In the rows, 128 means zero.
Each path below is one point turned by a fixed rotation once a step. After each direction that follows a path, write how fast that rotation turns it, in degrees a step (0 if it stays still).
Each turn is a multiple of 5 degrees from 10 to 175, or 0.
Each row of a path follows its step; steps can be skipped.
path 1
step 6: [130 138 141 129 133 128 125 123 118 137 130 134 129 136 139 104 130 117
 109 137 113 127 130 131 115 123 135 116 119 127 124 121 123 131 117 142
 125 134 134 134 117 134 125 123 124 124 127 113 120 125 132 133 124 132
 126 128 130]
step 7: [131 121 142 125 133 128 140 128 137 122 154 136 132 121 135 133 128 127
 123 145 134 126 122 135 112 119 130 121 138 121 128 128 115 132 132 131
 114 140 141 138 127 129 140 128 117 129 125 133 129 128 128 132 136 124
 124 126 123]
step 10: [135 129 130 125 139 138 128 121 126 134 133 128 125 128 128 135 117 140
 131 134 121 136 123 129 115 139 125 129 137 113 133 129 125 143 125 131
 127 133 134 139 129 124 111 117 121 125 130 109 126 127 149 133 130 120
 111 134 119]
step 15: [129 133 130 133 126 125 120 112 136 125 133 130 136 147 138 124 116 124
 124 140 124 127 137 137 127 119 127 119 122 113 127 130 123 139 134 136
 128 136 144 137 114 144 131 120 137 117 120 126 130 130 137 126 125 138
 135 125 126]
step 26: [121 135 143 125 139 131 134 135 123 136 136 123 137 131 128 135 123 138
 117 135 133 126 133 131 122 132 124 134 138 132 128 128 112 132 139 129
 131 119 138 125 140 148 141 123 128 119 134 122 133 130 140 122 128 132
 137 109 121]
step 28: [134 129 127 117 134 123 143 129 124 135 143 133 124 116 120 130 138 127
 118 137 137 138 117 142 134 131 124 129 132 118 127 129 110 152 131 132
 129 122 133 133 139 118 119 128 133 127 125 132 126 126 137 127 136 134
 127 121 121]
step 29: [137 133 134 136 130 145 131 120 121 131 130 114 134 127 118 117 127 131
 111 127 121 128 118 128 123 127 134 127 121 130 125 122 122 131 130 139
 128 131 119 139 135 133 112 107 121 111 133 124 120 131 132 125 130 137
 124 112 130]
[126 129 126 131 131 130 124 131 128 127 122 130 127 128 129 129 129 128
 126 129 127 125 127 127 130 130 127 124 124 129 127 127 125 128 128 126
 127 132 131 127 123 128 129 129 131 128 127 127 128 127 129 132 130 128
 130 124 129] : 120
[124 127 129 129 131 126 131 130 131 131 129 130 129 128 128 131 128 126
 124 128 129 128 129 129 129 126 125 131 129 126 129 131 126 124 132 125
 128 127 131 128 129 128 126 129 124 129 126 135 127 129 129 130 129 130
 129 127 131] : 170
[132 131 128 126 131 128 131 129 125 127 128 126 123 127 122 128 133 128
 126 131 127 128 130 127 128 127 128 128 128 125 127 130 127 127 129 123
 132 127 122 126 127 128 126 128 129 128 130 126 127 128 130 128 129 130
 129 128 128] : 45
path 2
step 1: [140 117 114 126 129 132 122 128 143 104 132 122 119 126 134 123 118 114
 123 120 132 128 120 122 145 114 131 130 113 135 118 127 124 121 135 122
 114 131 124 131 122 121 121 127 122 135 127 134 128 126 137 125 126 125
 130 144 132]
step 3: [127 139 131 141 134 130 138 141 127 124 112 123 139 133 117 139 141 125
 123 130 139 130 136 126 133 118 126 125 137 128 138 121 143 135 137 141
 141 133 131 118 121 133 115 123 124 133 135 121 128 130 123 135 113 141
 119 125 126]
step 9: [118 130 133 133 127 133 123 130 117 122 125 117 119 131 131 130 127 116
 142 117 129 127 123 101 135 137 130 116 132 114 129 125 126 124 138 142
 120 145 125 123 130 136 120 132 128 125 130 135 136 120 129 117 132 110
 124 131 140]
step 13: [127 122 110 136 127 139 135 141 137 118 134 129 121 132 128 129 119 123
 117 115 117 133 117 105 144 135 120 128 121 140 123 138 129 133 136 126
 131 131 127 129 124 116 118 124 132 123 139 132 115 126 124 136 125 122
 124 131 131]
step 18: [111 126 128 125 137 122 124 129 120 123 115 113 132 139 125 128 130 122
 139 119 129 116 105 116 129 123 136 124 115 135 142 121 125 129 136 142
 120 131 131 120 138 135 133 136 125 130 137 129 125 130 139 130 137 119
 130 139 125]
step 27: [120 130 133 130 119 126 119 122 140 117 115 123 134 131 131 133 121 128
 125 107 134 113 111 133 127 117 137 131 115 127 136 121 124 115 130 127
 128 120 118 121 128 122 138 149 136 132 129 142 128 127 134 133 137 124
 125 129 130]
step 30: [117 121 112 118 131 125 123 130 135 132 115 128 130 127 127 138 126 130
 133 126 126 109 119 128 130 133 133 123 106 122 142 130 132 135 136 135
 125 135 126 131 134 128 121 149 144 121 124 131 117 114 133 138 129 125
 126 133 120]
[125 125 128 123 130 127 127 131 131 130 132 129 129 131 131 128 128 129
 129 127 127 127 129 124 130 128 126 125 126 125 127 133 129 124 131 129
 125 126 128 129 127 130 123 129 128 130 131 129 127 129 130 128 130 126
 131 129 127] : 85
[129 129 127 129 129 128 124 130 130 127 126 130 132 128 129 129 127 133
 127 130 125 128 129 127 129 127 126 128 132 126 131 127 128 128 129 130
 128 128 127 130 127 125 127 133 125 128 124 126 131 125 122 133 127 126
 129 127 130] : 130
[130 127 125 133 129 128 125 127 128 129 132 129 126 129 124 127 129 127
 133 128 130 124 127 130 127 132 129 124 128 128 125 129 127 129 125 127
 128 130 128 128 128 125 124 131 128 131 126 127 126 129 124 128 131 131
 130 128 126] : 45
[132 125 130 128 130 130 129 128 129 128 128 131 126 126 130 131 133 128
 125 131 130 126 129 126 128 129 130 127 126 125 128 128 132 128 130 122
 131 131 129 126 130 130 129 129 124 130 125 127 131 130 129 130 127 129
 129 130 127] : 155
path 3
step 0: [120 124 142 111 123 133 127 121 115 145 130 125 117 125 143 117 128 136
 134 130 127 130 130 129 133 124 130 144 136 131 142 117 150 114 125 113
 132 125 128 134 130 130 119 136 124 121 130 124 119 131 121 127 134 136
 129 116 122]
step 12: [121 127 140 118 120 133 124 114 124 129 131 137 120 125 136 134 129 132
 130 128 121 114 131 137 126 127 125 132 128 119 128 125 144 138 114 108
 120 124 119 131 142 124 130 122 140 144 123 138 108 134 125 114 126 136
 137 131 128]
step 15: [127 118 149 122 122 134 126 114 112 124 123 115 115 130 125 118 128 132
 132 121 112 138 122 119 131 110 136 134 145 124 116 133 126 132 132 129
 132 129 125 125 128 132 129 129 148 142 133 132 122 130 124 131 131 131
 129 115 129]
step 21: [121 129 124 123 122 146 148 123 125 125 127 116 123 141 130 125 149 132
 122 142 126 132 146 125 138 126 136 119 124 132 124 128 138 125 136 142
 117 145 126 128 128 133 138 127 130 134 131 125 119 127 118 123 126 143
 131 132 131]
step 25: [118 141 139 122 120 135 116 122 122 131 118 134 110 145 132 134 119 127
 123 135 126 129 138 128 135 132 120 137 131 117 125 141 139 135 139 118
 129 126 131 130 120 132 128 120 124 131 126 134 128 138 118 134 137 144
 132 113 111]
step 27: [116 118 131 124 124 130 134 124 115 140 129 125 128 129 132 137 142 123
 122 135 117 135 128 135 122 108 129 134 130 131 133 111 127 137 118 138
 126 124 139 127 131 126 115 139 148 138 126 132 117 130 115 131 121 119
 139 116 131]
step 32: [117 131 127 122 124 131 120 147 126 131 135 128 117 130 128 116 124 126
 115 128 124 140 130 127 147 114 121 127 130 121 127 131 134 109 130 133
 123 124 141 130 121 136 121 123 135 118 127 139 113 114 113 126 125 134
 117 118 122]
[128 129 129 131 125 129 128 125 134 127 126 126 126 130 125 129 127 129
 127 127 128 131 126 126 131 133 128 126 129 127 128 124 127 130 129 127
 131 126 129 131 128 127 125 130 123 131 125 127 128 129 125 127 127 127
 131 126 130] : 120
[128 132 128 126 128 129 127 132 128 124 128 130 128 128 129 129 126 129
 128 126 130 127 128 127 131 128 127 133 125 128 133 127 131 130 125 126
 130 127 124 127 129 125 127 128 126 128 127 131 131 126 131 128 128 133
 131 124 131] : 60
[127 125 128 125 127 130 133 127 130 133 126 130 127 127 124 125 129 127
 127 126 128 129 125 130 130 127 126 126 129 130 129 126 129 125 129 131
 130 131 127 128 128 125 131 126 125 128 131 133 128 128 132 127 130 129
 126 126 132] : 135
[127 130 129 127 125 127 126 125 128 127 128 132 131 126 124 129 127 127
 125 130 126 130 129 131 129 129 126 128 124 128 129 127 127 130 128 129
 126 126 131 123 129 130 129 125 130 125 123 132 125 128 129 130 125 125
 130 126 129] : 140
path 4
step 2: [140 132 127 124 119 126 127 127 123 124 133 126 121 146 127 129 128 139
 139 133 142 137 129 131 123 137 128 125 128 126 126 127 136 131 123 126
 135 129 142 140 126 123 131 112 140 134 118 113 128 124 137 137 131 136
 153 111 133]
step 7: [128 131 127 124 125 112 114 144 145 132 130 122 133 138 137 125 117 138
 138 126 135 134 120 123 141 143 131 129 126 147 132 126 130 145 128 114
 126 131 124 137 130 119 133 132 120 138 125 127 127 129 127 141 130 127
 132 121 142]
step 9: [106 123 117 130 126 130 123 130 114 125 128 107 113 140 130 135 117 145
 133 130 133 140 109 127 130 131 137 121 125 140 131 134 130 128 126 117
 122 131 124 138 129 122 117 127 131 116 132 123 126 132 125 130 138 130
 123 117 131]
step 18: [141 132 133 128 122 119 108 134 129 124 134 119 135 130 119 126 119 139
 144 125 133 150 112 124 130 133 123 126 110 131 128 131 134 126 125 119
 145 118 126 131 137 123 133 113 127 130 124 127 141 134 130 122 134 125
 124 125 129]
step 26: [125 134 124 130 133 126 128 135 138 115 136 125 124 129 115 124 133 142
 130 141 130 138 112 121 109 143 138 122 112 142 135 134 126 121 134 123
 141 118 122 120 126 125 128 124 122 143 130 125 124 120 136 139 124 123
 133 118 128]
step 29: [120 134 141 143 134 124 128 127 130 132 144 123 137 127 124 129 115 151
 138 132 137 136 127 145 131 120 118 137 115 133 126 132 131 131 129 131
 130 123 127 119 137 117 121 124 134 134 130 113 138 120 129 127 143 116
 136 122 134]
step 32: [124 138 130 122 130 134 137 122 125 126 131 126 123 139 132 135 128 139
 135 148 134 143 119 123 126 135 124 133 127 137 130 132 135 132 116 128
 131 142 141 132 117 113 121 128 131 133 108 124 129 125 144 131 129 136
 147 131 138]
[127 130 128 127 131 128 128 128 133 127 125 128 128 126 131 131 127 128
 129 128 132 129 127 127 133 129 131 130 130 130 128 125 130 127 126 129
 125 132 126 126 128 130 126 131 130 128 124 124 125 130 130 125 125 126
 125 129 130] : 45
[131 132 133 126 129 128 128 128 128 126 127 124 132 129 130 125 127 128
 128 129 129 132 130 130 128 125 125 128 130 125 126 129 130 128 126 131
 131 128 130 128 127 129 128 127 128 126 122 131 129 129 130 128 129 129
 130 126 128] : 25
[128 131 129 127 128 128 126 128 127 131 129 129 126 126 128 126 128 130
 123 132 129 126 128 127 132 126 126 127 133 130 126 127 129 129 129 127
 130 125 125 128 130 124 130 131 131 126 129 125 124 125 127 127 130 132
 127 125 127] : 175
[130 128 127 126 129 126 133 124 129 131 127 128 128 130 125 128 129 132
 129 127 130 127 127 129 125 126 130 128 128 130 133 132 130 128 131 131
 127 129 128 126 131 127 131 130 128 131 126 127 127 129 130 124 131 130
 129 126 123] : 120
[126 127 128 126 128 127 129 131 125 132 128 129 129 129 129 128 129 126
 124 132 127 128 125 125 123 129 125 127 128 127 128 129 127 127 124 131
 124 127 128 124 129 124 127 130 130 129 125 127 129 131 129 130 125 127
 124 128 127] : 65
[127 129 126 131 128 128 126 129 124 128 128 133 130 125 127 132 126 126
 127 125 128 131 133 131 125 128 132 126 128 129 130 128 130 127 125 126
 128 127 128 124 129 129 129 127 130 127 126 127 129 128 128 127 131 131
 128 123 131] : 40
path 5
step 1: [121 123 131 125 141 123 133 119 123 134 120 134 121 120 118 121 127 127
 140 118 119 144 122 128 138 131 127 137 132 146 129 116 131 127 118 113
 126 127 117 143 136 127 124 126 129 129 115 132 126 124 134 125 119 121
 135 125 117]
step 3: [123 122 124 108 125 127 140 137 124 122 131 121 127 120 125 130 128 125
 116 126 130 131 123 133 136 129 136 135 134 139 133 129 125 135 131 133
 120 123 128 106 117 119 149 136 129 137 126 123 134 136 128 133 115 125
 125 142 129]
step 10: [130 120 119 124 135 136 135 127 134 127 124 132 125 145 126 133 139 144
 120 133 135 136 108 120 127 135 125 130 132 138 122 118 129 118 126 134
 104 131 119 121 116 127 126 131 117 118 133 131 129 127 129 129 125 126
 133 135 125]
step 16: [114 126 114 128 130 132 130 116 118 116 138 121 126 127 143 121 117 121
 134 110 134 131 121 123 124 140 122 114 117 139 124 132 138 127 131 124
 124 129 133 116 131 129 125 138 138 120 134 121 124 127 124 130 120 118
 124 132 132]
step 20: [133 120 126 121 124 128 126 126 130 123 134 127 137 132 130 135 126 116
 120 115 132 117 122 118 144 138 127 132 133 142 134 125 142 119 132 120
 129 124 129 139 129 118 132 149 138 129 129 122 139 143 124 127 119 122
 125 131 138]
step 30: [117 122 128 121 117 129 129 134 132 128 130 122 116 135 129 122 141 134
 138 126 126 141 107 131 134 131 124 137 124 137 133 120 125 128 116 130
 139 125 110 134 122 138 135 129 135 131 117 128 139 123 132 127 116 134
 140 136 130]
step 33: [125 120 123 140 129 118 127 119 119 121 129 121 134 121 124 122 133 118
 123 113 124 127 117 131 127 143 129 131 122 134 139 135 108 120 140 120
 129 129 118 120 132 132 131 129 129 117 134 140 136 134 129 138 115 129
 129 124 119]
[128 127 130 126 127 129 131 128 130 129 129 127 128 132 128 130 130 128
 129 129 122 126 125 126 129 127 131 129 132 127 132 127 127 135 127 124
 128 125 128 128 126 131 129 131 128 131 128 127 129 131 125 129 131 129
 130 130 127] : 40
[131 126 125 123 130 128 128 124 125 127 126 128 128 132 128 128 124 127
 129 129 127 126 127 126 131 128 127 123 126 125 129 128 127 129 129 131
 130 127 127 121 126 128 129 128 127 132 132 126 130 126 129 128 125 128
 128 128 127] : 110
[124 128 130 127 127 127 126 128 131 130 128 129 128 127 129 129 124 127
 124 125 125 127 127 127 129 128 127 128 126 128 131 130 126 127 124 131
 127 126 127 126 130 131 131 131 130 129 123 129 128 125 130 125 127 131
 123 127 124] : 135
[124 131 125 127 124 131 131 129 126 129 129 130 126 129 132 129 132 133
 131 127 126 127 129 128 128 129 127 128 129 130 130 129 128 126 128 133
 128 129 130 126 125 130 130 126 128 129 128 129 124 126 131 130 129 126
 128 129 130] : 55
[129 131 128 127 128 132 129 127 120 129 129 128 126 128 128 129 127 130
 128 128 129 125 129 130 131 129 131 129 125 126 126 128 129 130 132 128
 127 128 129 128 133 130 127 133 130 127 125 130 129 130 125 125 127 124
 126 127 129] : 90
[126 131 128 129 126 128 123 131 127 130 126 132 127 130 125 125 129 130
 132 131 129 129 126 130 125 125 124 124 128 128 129 126 131 129 126 128
 130 125 128 131 129 129 127 129 129 131 129 129 131 125 126 128 127 127
 126 131 128] : 60
